Rotation paths and how fast each direction turns (degrees a step)
Each turn is a multiple of 5 degrees from 10 to 175, or 0.

33	2	14	-26	6	-1	-34	28	5	15	17	-54	21	10	18	-6	30	-14	31	-48	19
25	-12	14	38	47	12	-50	-13	-4	23	-10	-20	-13	14	30	-3	11	-32	37	-28	1
28	0	25	-16	15	14	-39	20	12	9	0	-59	4	15	-1	-18	5	24	49	-30	28
15	-23	34	51	49	16	-34	12	-10	9	-15	-11	-37	2	5	-17	7	-4	47	-12	5
31	-24	42	-5	19	3	-13	41	13	-14	-4	-35	7	10	-14	-29	13	29	37	-14	46
14	-34	41	48	41	-2	-8	40	-14	-4	-1	6	-24	-15	4	-20	30	-26	30	-17	9
42	-26	34	-10	16	-13	-6	38	16	-18	2	-18	35	9	5	-21	35	-11	16	-23	50
19	-15	24	31	25	-3	-19	31	-9	13	13	-6	-7	-16	25	-6	44	-59	24	-39	-1
49	-6	18	-12	13	-1	-36	4	23	3	-2	-29	39	25	24	-5	31	-22	22	-30	39
17	-1	17	26	18	17	-42	16	-5	35	14	-35	-22	-4	22	-1	24	-37	41	-41	-10
45	-12	21	3	27	14	-48	-6	17	9	-16	-37	12	40	13	-5	10	15	38	-14	35
9	-19	28	30	26	20	-29	34	-13	26	10	-41	-39	-6	-4	-16	5	4	48	-30	-3
37	-36	36	15	47	-1	-24	15	1	-14	-25	-17	5	30	1	-18	11	27	33	-2	40
7	-33	37	19	28	-2	-3	57	-13	2	16	-26	-22	-24	-9	-31	17	-9	32	-36	12
37	-28	35	14	47	-18	-13	20	4	-29	-22	6	24	13	16	-18	36	-17	22	-11	37
17	-10	28	4	9	-3	-11	45	6	6	26	-26	4	-29	7	-28	31	-45	24	-50	18
42	-1	24	18	31	-3	-35	-1	14	-6	-20	-2	24	19	35	1	45	-39	30	-16	23
28	2	21	4	-6	21	-37	24	19	32	29	-45	-3	-5	8	-14	19	-29	33	-47	18
39	-8	24	32	31	15	-47	-4	4	15	-23	-18	-4	36	26	13	31	-6	46	-5	9
28	-25	26	6	7	23	-33	30	4	30	25	-52	-18	10	-9	-19	-2	14	31	-34	28
26	-36	31	36	52	-1	-24	20	-20	1	-26	-16	-16	26	12	2	24	12	44	-1	4
Speeds:
-5	-21	-4	20	5	3	12	-8	11	7	-14	-5	9	-6	1	4	-8	-15	8	6	-13 -> 175
12	-5	0	7	13	-1	-10	-20	4	-6	-7	18	4	15	5	-3	-6	0	-13	8	17 -> 170

47	9	6	0	5	17	19	25	-55	-14	10	-67	-16	9	-10	29	-10	-33	-16	-50	1
24	25	14	-8	7	-6	15	-15	-60	-12	-20	-44	-29	32	-19	29	-13	-59	-25	-28	-17
38	22	-2	-22	15	3	33	17	-57	3	4	-54	-31	34	-4	25	-22	-30	-12	-37	30
11	24	7	-10	8	6	6	-11	-67	0	-18	-28	-37	50	11	1	-33	-61	-15	-32	3
30	10	12	2	20	13	6	22	-68	7	11	-48	-18	29	13	-2	-17	-41	7	-50	38
18	6	16	16	-2	23	-10	1	-68	-14	-9	-40	-20	26	12	-3	-22	-65	-14	-47	-18
40	8	22	12	19	7	8	18	-63	-9	9	-64	-7	7	-14	23	4	-45	-2	-50	12
30	15	5	-4	-6	14	14	-1	-56	-21	-13	-52	-28	23	-9	27	-21	-53	-32	-37	-30
35	26	13	-15	24	-13	26	4	-59	0	-2	-54	-24	30	-20	33	-5	-40	-9	-32	24
23	22	-7	-20	-2	15	20	2	-59	-4	-11	-38	-42	46	12	11	-41	-46	-25	-34	1
19	20	19	-2	28	-4	7	4	-72	11	-3	-38	-22	39	5	1	-14	-53	7	-40	38
25	4	3	6	-4	34	-1	17	-65	-8	3	-43	-25	29	23	-7	-34	-49	-13	-52	-1
26	10	32	19	22	1	-6	4	-71	-6	-3	-50	-6	15	-10	11	3	-62	2	-46	6
40	7	2	1	-7	26	15	19	-55	-21	3	-62	-21	13	-4	24	-19	-39	-25	-48	-18
28	25	21	-5	20	-15	16	-10	-62	-8	-15	-49	-22	27	-26	33	-2	-56	-16	-29	-2
36	20	-9	-24	3	14	32	16	-54	-4	1	-52	-37	36	2	23	-33	-30	-22	-38	13
12	26	16	-9	20	-7	7	-12	-69	5	-17	-29	-32	48	3	5	-21	-62	-7	-31	17
31	8	2	-2	8	26	9	26	-65	2	11	-48	-25	31	21	-4	-30	-37	-2	-52	27
15	10	26	19	11	10	-13	-4	-72	-8	-12	-38	-16	27	4	-2	-12	-71	-5	-44	-7
43	3	12	9	8	20	11	27	-60	-12	12	-66	-10	7	-5	19	-8	-37	-8	-55	5
26	19	17	1	4	2	8	-10	-61	-18	-18	-48	-24	23	-18	27	-11	-61	-27	-33	-27
Speeds:
11	-6	-15	-6	-10	17	9	18	6	-3	12	-9	-3	-4	10	0	-11	17	-5	-8	3 -> 170
7	-7	-7	-14	-14	-11	-16	12	4	12	-11	-17	3	-2	2	-9	7	-10	0	15	1 -> 0

40	45	22	-24	-12	-60	28	34	-20	-9	41	26	-16	-33	7	17	3	33	21	-7	-5
1	21	2	32	-8	-54	6	34	-19	-4	30	47	-25	-21	-9	14	28	45	33	-44	9
26	10	46	10	22	-20	39	10	-1	8	39	70	-14	-17	-15	25	8	16	37	-37	10
55	52	22	-8	8	-47	4	30	-2	-6	42	27	0	-9	-14	20	22	-15	32	-37	18
30	13	-12	39	12	-71	-1	5	19	-6	52	32	-19	4	-35	21	14	18	34	-28	4
32	31	8	-11	35	-44	30	0	14	9	59	52	-18	1	-1	19	-24	28	29	-14	-22
43	56	2	-5	3	-63	19	45	-21	4	33	22	-27	0	8	17	-1	36	14	-7	13
12	2	14	25	-17	-63	28	18	-11	-11	38	39	-28	-34	-18	21	16	53	28	-16	0
9	32	30	-8	17	-21	23	22	-14	4	40	69	-9	-27	6	14	12	24	40	-50	-8
48	37	28	21	11	-40	14	38	-11	6	26	39	-15	3	-19	25	25	0	27	-36	42
41	9	16	14	4	-61	13	-4	23	-16	57	32	-5	-21	-39	25	17	2	38	-25	-4
24	49	-13	-3	36	-49	0	12	12	7	57	48	-11	11	0	12	-6	16	36	-39	-17
49	32	7	15	17	-60	33	27	-4	12	36	30	-35	15	-10	26	-13	37	13	5	20
27	23	16	-12	-16	-68	28	17	-9	-16	49	28	-18	-42	-5	17	5	42	27	-7	-19
-3	36	5	15	10	-38	8	36	-23	7	31	60	-22	-14	9	10	18	42	35	-50	2
41	12	48	18	12	-29	40	23	-9	7	28	55	-21	-11	-21	29	13	16	28	-25	32
45	36	23	-7	-1	-54	4	16	6	-18	51	29	5	-29	-21	19	28	-10	39	-38	0
21	29	-16	33	29	-56	-5	12	15	6	50	45	-18	17	-21	17	10	16	36	-43	4
51	26	19	-3	30	-48	41	5	13	10	52	42	-24	7	-12	27	-24	24	22	1	-2
39	54	-3	-14	-9	-73	11	35	-15	-11	44	16	-17	-19	6	13	4	34	21	-10	-7
-1	10	2	34	-1	-55	20	23	-14	2	34	52	-34	-16	-9	17	11	60	30	-27	1
Speeds:
4	-24	15	2	-1	2	18	-17	10	-3	5	5	-2	-9	-12	6	-7	4	0	13	-5 -> 135
-22	-6	-8	7	15	11	-3	-9	5	8	4	20	-2	6	5	-4	-6	9	7	-14	-13 -> 115
-13	-5	14	0	-13	9	8	12	-19	-1	-12	8	-4	-18	8	-2	9	14	0	-5	5 -> 55

-2	6	-16	47	-27	-49	14	15	-19	61	47	7	-20	-12	4	24	-3	7	2	3	20
-13	-2	-23	43	-36	-59	14	28	-16	50	30	-3	-20	-27	-13	3	20	0	-7	4	19
-20	1	-29	28	-32	-47	21	32	-20	54	12	-4	-18	-37	5	-11	28	11	16	-18	21
-7	10	-21	23	-23	-43	18	28	-19	66	19	10	-14	-24	27	12	11	21	31	-25	18
5	9	-11	31	-20	-61	7	33	-15	64	33	13	-10	-8	14	33	4	11	11	-9	11
-7	3	-16	30	-20	-73	4	46	-13	50	28	1	-6	-15	-12	15	20	5	-7	-1	10
-24	3	-27	17	-11	-60	14	52	-15	49	15	-6	-5	-28	-6	-8	31	19	7	-18	15
-20	11	-24	14	1	-44	17	43	-21	62	23	3	-4	-17	17	4	13	34	26	-30	18
-8	13	-16	26	5	-50	11	36	-18	63	46	8	-3	-1	11	27	-5	29	10	-14	15
-16	4	-19	34	-1	-62	9	39	-16	51	50	-2	-5	-5	-17	15	6	18	-14	2	15
-34	1	-31	29	-4	-50	19	39	-18	47	35	-12	-9	-23	-19	-13	20	22	-5	-8	23
-31	7	-32	26	-2	-28	26	27	-23	59	34	-6	-13	-24	8	-10	8	34	19	-22	28
-12	10	-22	37	-7	-32	22	15	-22	67	50	5	-16	-10	15	17	-10	27	15	-11	24
-10	3	-19	47	-21	-50	15	18	-18	56	52	0	-19	-11	-8	18	-1	8	-7	7	21
-23	-3	-28	42	-31	-50	19	26	-18	48	32	-8	-21	-30	-15	-8	20	6	-5	1	24
-22	3	-31	30	-30	-36	25	24	-22	58	19	-4	-20	-35	11	-11	20	17	21	-20	26
-3	9	-20	32	-26	-39	18	20	-21	69	27	11	-18	-20	26	18	2	17	27	-18	20
4	6	-13	38	-29	-61	7	27	-16	60	36	11	-15	-12	7	29	4	4	3	-1	13
-11	0	-20	32	-31	-70	9	42	-13	49	21	-1	-12	-25	-11	6	27	2	-4	-3	13
-20	4	-27	16	-20	-55	16	46	-17	54	9	-2	-9	-31	5	-7	30	18	17	-23	17
-9	12	-20	16	-7	-47	15	40	-19	65	22	10	-5	-16	25	15	10	28	28	-28	15
Speeds:
-2	-8	-4	-1	1	11	-20	-7	1	2	-8	-19	13	10	10	-1	-7	-17	-13	-14	1 -> 0
11	-1	8	11	-2	-13	-8	-2	3	-2	14	4	1	12	-10	19	-8	-10	-17	16	-5 -> 85
